The same turns and mirrors carry the whole set onto itself and the rows of a family onto each other. Which other rows belong to the same family as each row named below? List them in the order they appear above.
These 28 rows form 7 families of 4 rows each.
J_357: [-15 -17 -10  -9   8  -7 -16 -11   1]
J_677: [ 30 -19  11  10  -8   8 -13  -1 -12]
J_649: [-11 -28  -8 -15  10 -12 -10 -14 -14]
J_665: [  4 -20  15  23  37  -7 -11   5 -33]
J_776: [ -6 -30  -7  -9  -2  -7 -14 -13  -1]
J_298: [ -6  -1 -32  25  18 -18 -33   9 -23]
J_78: [ 33 -16   9  22 -11 -15 -13  -9 -15]
J_680: [-18 -22 -10 -12   8 -10 -13 -12 -11]
J_709: [  4  -7 -34  22  12 -21 -39  -5 -30]
J_361: [ -6 -25  -6 -15   8 -19  -4 -11  -9]
J_101: [ -9 -13 -36  14  17 -20 -36   1 -19]
J_303: [  7 -17  17  25  29  -5 -13   9 -41]
J_755: [ 18 -17   7  23 -19  -6  -4   1  -9]
J_682: [-16 -26  -4  -9  16 -11  -6 -13  -7]
J_797: [ 11 -11  16  30  31  -1 -18  11 -31]
J_893: [ 11 -18   3  31  35  -7 -27  13 -37]
J_64: [  2  -4 -33  30  11 -23 -36  -3 -21]
J_34: [ 18 -13  -1  25  24   0 -16  23 -39]
J_65: [  6  -4 -32  16  17 -27 -37  -7 -20]
J_575: [ -1  -2 -30  26  15 -18 -40  -1 -29]
J_597: [ 22 -16   6  22 -22  -7 -12 -10 -14]
J_847: [ 28 -21   2  22 -19 -11 -14 -11 -20]
J_139: [ 10 -21  13  19  33  -7 -15   6 -43]
J_19: [ 24 -17   1  31 -18 -12 -12  -9 -12]
J_157: [ 12 -16   8  19  36 -17 -12  11 -40]
J_70: [ -4 -21 -21 -14  -4  -4 -10   1  -7]
J_249: [  1  -5 -31   8  24  -5 -41   4 -22]
J_687: [ 27 -27  13  27 -10  -5  -9   2 -18]

Same family as J_361: J_78, J_65, J_157
Same family as J_665: J_682, J_64, J_19
Same family as J_357: J_298, J_755, J_797
Same family as J_101: J_776, J_893, J_687
Same family as J_709: J_649, J_847, J_139

